In the data rows, the value 128 means zero.
Some points:
Array([159., 135., 164., 164., 128.,  69., 166.,  90., 125., 137., 198., 103., 186., 120., 141.,  86., 167., 115., 110.,  85., 163., 104., 159., 114.,  86., 143., 183.,  83., 104., 105., 131., 128., 110.])
Array([132., 114., 149., 117., 108., 199., 113., 152.,  76., 190., 113., 145., 157., 166., 121., 138., 159., 119., 125., 150., 214., 127., 166., 111.,  99.,  88., 154., 115., 177., 112.,  85., 127., 141.])
Array([ 91., 137., 120., 133., 146., 101.,  85., 163., 124., 127., 145., 132., 101., 136., 119.,  78.,  51.,  74., 118., 183., 145., 114., 137., 138., 117., 186., 178., 207., 106.,  59.,  86., 114., 133.])
Array([129., 106.,  87., 145.,  76.,  94., 160., 163., 141., 133.,  89., 106., 124., 105.,  95.,  88., 148., 174., 110.,  78., 148., 123.,  86.,  99., 118.,  81., 147., 156., 195.,  65., 144., 135., 129.])
Array([119.,  74., 103., 120., 132., 156., 157., 142., 182., 102., 129., 135., 110., 115., 170., 162., 129., 151., 151., 119., 190., 100.,  92., 199., 131., 178., 159.,  90., 121., 135., 111., 179., 177.])
Array([174., 131., 116., 190., 144., 112., 107., 114.,  83.,  89., 111.,  65., 161., 125., 100., 155., 112.,  89., 143., 111., 145., 173.,  84., 158., 117., 121., 101., 135., 118., 170.,  75.,  97., 139.])
Array([133.,  82., 142., 105.,  96., 170., 179., 144., 133., 131., 138.,  74.,  79., 109.,  66., 169.,  91., 113., 146., 116.,  55., 137., 159.,  80., 117., 157., 143.,  84., 143., 129.,  67., 101., 114.])
Array([103., 149., 108., 113., 148., 162., 109., 136.,  76., 108., 139., 109., 121.,  88., 163., 146., 125., 133., 220., 131., 111., 101.,  98.,  81.,  75.,  97., 161., 133., 106., 122., 171.,  98., 144.])
Array([ 90.,  93., 155., 147., 163.,  70., 108., 144., 133., 101.,  86., 155.,  71., 148., 160., 142., 166.,  82., 114.,  98., 127.,  80., 105.,  81., 144.,  94.,  82., 112., 114., 119.,  88., 169., 108.])
Array([ 89., 150., 131.,  65.,  67., 133., 127., 182., 101.,  65.,  60., 152., 147., 106., 135., 106., 160., 122., 110., 101., 113., 131., 122., 182.,  89., 158., 122., 112.,  86., 135., 148.,  73.,  86.])
Array([133., 152., 119., 174.,  79., 119., 153., 103., 127., 162.,  63., 141., 154., 122., 110., 162.,  94.,  73., 152., 116., 117.,  84., 105., 138., 137., 195., 129., 124., 139., 122., 174., 115., 116.])
Array([115., 159., 167., 108., 204.,  84., 150., 166., 113., 158., 128., 145., 128., 136., 108., 110., 170.,  98., 182., 124., 107., 141., 148., 150., 118., 157.,  89.,  80., 204., 117., 151., 158., 164.])
Array([133., 103., 127., 154.,  99., 117.,  65., 187., 118.,  98., 143.,  72., 124., 176., 139., 137.,  92., 160.,  81., 149., 119., 159., 157.,  90., 144., 172., 115.,  86., 159., 165., 191., 148., 114.])
Array([ 86., 146.,  90., 179., 129., 180., 120., 132., 143., 174., 178., 106.,  56.,  89., 134., 107., 125., 101.,  89.,  83., 146., 136., 141., 150., 128., 116.,  68., 120., 121., 116., 148.,  72., 130.])
Array([161., 109.,  61., 123., 220., 124., 138., 142., 138., 172.,  88., 145., 176., 135., 158., 119., 148., 176., 133., 105., 113., 119., 118., 118., 146., 159., 133., 155., 155., 147., 112.,  96.,  81.])
Array([ 95., 113., 114., 192., 135., 104., 104., 150., 123., 128., 143., 188., 143., 103., 129., 155.,  73., 141., 116., 108.,  96., 129., 170., 113., 107.,  90., 162., 123., 113., 187., 106., 146., 104.])
Array([170., 173., 166., 174., 164., 159., 128., 152., 133.,  68., 106., 102., 105., 146., 112., 141., 140., 148., 155., 112., 144.,  53., 197., 134., 147., 128., 125., 187., 115., 129., 136., 115., 104.])
Array([194., 141., 147., 130.,  91., 116., 123., 155.,  75., 167., 156., 178.,  79.,  71.,  85., 127., 160., 157., 155., 126., 151., 189., 115., 141., 185., 152., 139., 142.,  95., 122., 144., 191., 115.])
Array([ 70., 149., 135.,  94., 130., 108.,  98.,  85., 140., 140., 109., 116., 115., 159.,  98., 139., 165., 181., 108., 118., 169., 163., 112.,  78., 157., 190., 151., 103., 104., 151., 119.,  91., 158.])
Array([133., 116., 144.,  97., 146., 125.,  78.,  66., 170., 152., 106., 125.,  87., 110., 119., 159., 141., 158., 113., 114., 120., 148., 103., 172.,  13., 134., 133., 168., 177., 127., 142., 158.,  87.])
Array([106.,  60., 189.,  65., 136., 127., 155.,  99., 117.,  98., 176., 158., 138., 138., 141., 141.,  74., 124., 147.,  79., 159., 142., 130., 139., 173., 108., 111., 187., 148., 128., 186.,  81., 104.])
Array([177., 121., 177., 125., 135., 147.,  69., 116., 111., 137., 111., 147., 154., 114., 167., 104., 102., 157.,  96., 123.,  71., 113.,  78., 151., 149., 120., 123.,  91., 129.,  94., 120., 108., 201.])
Array([163., 116., 119.,  93., 157., 128., 195., 148., 126., 130.,  92., 123., 113., 135., 176., 161., 146.,  84.,  62., 133., 134., 199., 149., 101., 101., 105., 144., 151., 104., 136., 163., 140., 178.])
Array([109., 161., 133., 119., 145., 139., 120.,  93., 127., 145.,  88.,  82., 152.,  95., 135., 132.,  39., 132., 156., 146., 147., 145., 173., 137., 165.,  82., 111.,  79.,  83.,  83., 127., 189.,  66.])
Array([153., 136., 105., 152., 145., 165., 121., 114., 198.,  69., 133., 192., 137., 135.,  96., 136., 156.,  95., 128., 177., 130., 178., 111., 114., 143.,  87., 167.,  72., 147.,  79., 147.,  98.,  85.])
Array([142., 112., 118., 126., 108.,  97., 181.,  74., 127., 101., 116., 163.,  97., 101., 124.,  94.,  94., 181., 117., 217., 143., 109., 146., 147., 131., 134.,  66., 132., 141., 160.,  94.,  93., 139.])
Array([ 86., 181., 177., 127., 123.,  95., 157., 177., 165., 153., 150., 114., 170., 117.,  95., 171., 120., 146., 129., 136., 106., 119., 127., 165., 145.,  79., 132., 164., 117., 161., 112., 121., 157.])
Array([104., 136., 130., 127., 106., 162., 105., 102., 123.,  89., 167., 144., 176.,  46., 153., 121., 167., 102., 103., 162., 137., 119., 139.,  89., 145., 165.,  96., 168., 172., 172., 110., 161., 148.])
Array([181., 164.,  95.,  92.,  44.,  83.,  96., 130., 174., 150., 175., 136., 144., 194., 188., 169., 119., 118., 162., 123., 136., 129., 150., 119., 117., 108.,  84., 113., 133., 108.,  98., 109., 121.])
Array([132.,  52.,  67., 125., 131.,  98.,  99.,  90., 111., 142., 117., 111., 133., 134., 106., 119., 191., 128., 142., 148.,  90., 119., 212., 162., 120., 102., 125., 132.,  95., 109., 158., 133., 181.])
Array([148., 117., 157., 109., 128., 157., 105., 156., 203., 168., 111., 113., 152., 135., 100.,  33., 122., 107., 159., 132., 119., 117.,  92.,  91., 121., 109., 112., 135.,  69., 193., 134., 130., 114.])
Array([101.,  94., 154., 179., 111., 147., 173., 115., 107., 133., 146., 101., 105., 164., 188., 127., 173., 169., 142., 200.,  94., 147.,  75., 127., 140., 150., 112., 142.,  91., 110., 129., 133.,  97.])
Array([148., 153., 103.,  79., 145., 140., 140., 105., 100., 125., 196., 137., 154., 162.,  67., 159., 108., 144.,  60., 166., 121.,  50.,  79., 115., 122., 123.,  98., 116.,  80., 119., 140., 163., 146.])
Array([103., 174.,  96., 126., 132., 168., 167.,  95., 131., 102., 150., 167., 145., 185., 127.,  87., 112., 148., 146.,  61.,  87., 177., 129., 128., 151., 135., 123., 156., 136., 106.,  96., 180., 164.])
Array([117., 169., 115., 112., 127., 121., 127.,  94., 106., 136., 124.,  97.,  87., 159., 159., 102., 143.,  78., 100., 148., 112., 108., 115., 167., 180.,  77., 201., 127., 182., 188., 137., 132., 124.])
There is one direction along which these points spread out most. Take the direction at right angles to it along which they spread out most. Then take the direction at right angles to both along which they spread out most. Go by this last direction. How many in every 100 of the points above lie lower along it than each point below? Answers are rounded to whole numbers. More than half of the points above lie lower than the first one.
Array([148., 117., 157., 109., 128., 157., 105., 156., 203., 168., 111., 113., 152., 135., 100.,  33., 122., 107., 159., 132., 119., 117.,  92.,  91., 121., 109., 112., 135.,  69., 193., 134., 130., 114.]) >> 49
Array([163., 116., 119.,  93., 157., 128., 195., 148., 126., 130.,  92., 123., 113., 135., 176., 161., 146.,  84.,  62., 133., 134., 199., 149., 101., 101., 105., 144., 151., 104., 136., 163., 140., 178.]) >> 57
Array([142., 112., 118., 126., 108.,  97., 181.,  74., 127., 101., 116., 163.,  97., 101., 124.,  94.,  94., 181., 117., 217., 143., 109., 146., 147., 131., 134.,  66., 132., 141., 160.,  94.,  93., 139.]) >> 6
Array([ 91., 137., 120., 133., 146., 101.,  85., 163., 124., 127., 145., 132., 101., 136., 119.,  78.,  51.,  74., 118., 183., 145., 114., 137., 138., 117., 186., 178., 207., 106.,  59.,  86., 114., 133.]) >> 23
Array([ 95., 113., 114., 192., 135., 104., 104., 150., 123., 128., 143., 188., 143., 103., 129., 155.,  73., 141., 116., 108.,  96., 129., 170., 113., 107.,  90., 162., 123., 113., 187., 106., 146., 104.]) >> 69
Array([ 70., 149., 135.,  94., 130., 108.,  98.,  85., 140., 140., 109., 116., 115., 159.,  98., 139., 165., 181., 108., 118., 169., 163., 112.,  78., 157., 190., 151., 103., 104., 151., 119.,  91., 158.]) >> 26
Array([133., 116., 144.,  97., 146., 125.,  78.,  66., 170., 152., 106., 125.,  87., 110., 119., 159., 141., 158., 113., 114., 120., 148., 103., 172.,  13., 134., 133., 168., 177., 127., 142., 158.,  87.]) >> 3
Array([ 90.,  93., 155., 147., 163.,  70., 108., 144., 133., 101.,  86., 155.,  71., 148., 160., 142., 166.,  82., 114.,  98., 127.,  80., 105.,  81., 144.,  94.,  82., 112., 114., 119.,  88., 169., 108.]) >> 43
Array([ 86., 181., 177., 127., 123.,  95., 157., 177., 165., 153., 150., 114., 170., 117.,  95., 171., 120., 146., 129., 136., 106., 119., 127., 165., 145.,  79., 132., 164., 117., 161., 112., 121., 157.]) >> 66
Array([133., 103., 127., 154.,  99., 117.,  65., 187., 118.,  98., 143.,  72., 124., 176., 139., 137.,  92., 160.,  81., 149., 119., 159., 157.,  90., 144., 172., 115.,  86., 159., 165., 191., 148., 114.]) >> 60
Array([ 86., 146.,  90., 179., 129., 180., 120., 132., 143., 174., 178., 106.,  56.,  89., 134., 107., 125., 101.,  89.,  83., 146., 136., 141., 150., 128., 116.,  68., 120., 121., 116., 148.,  72., 130.]) >> 31
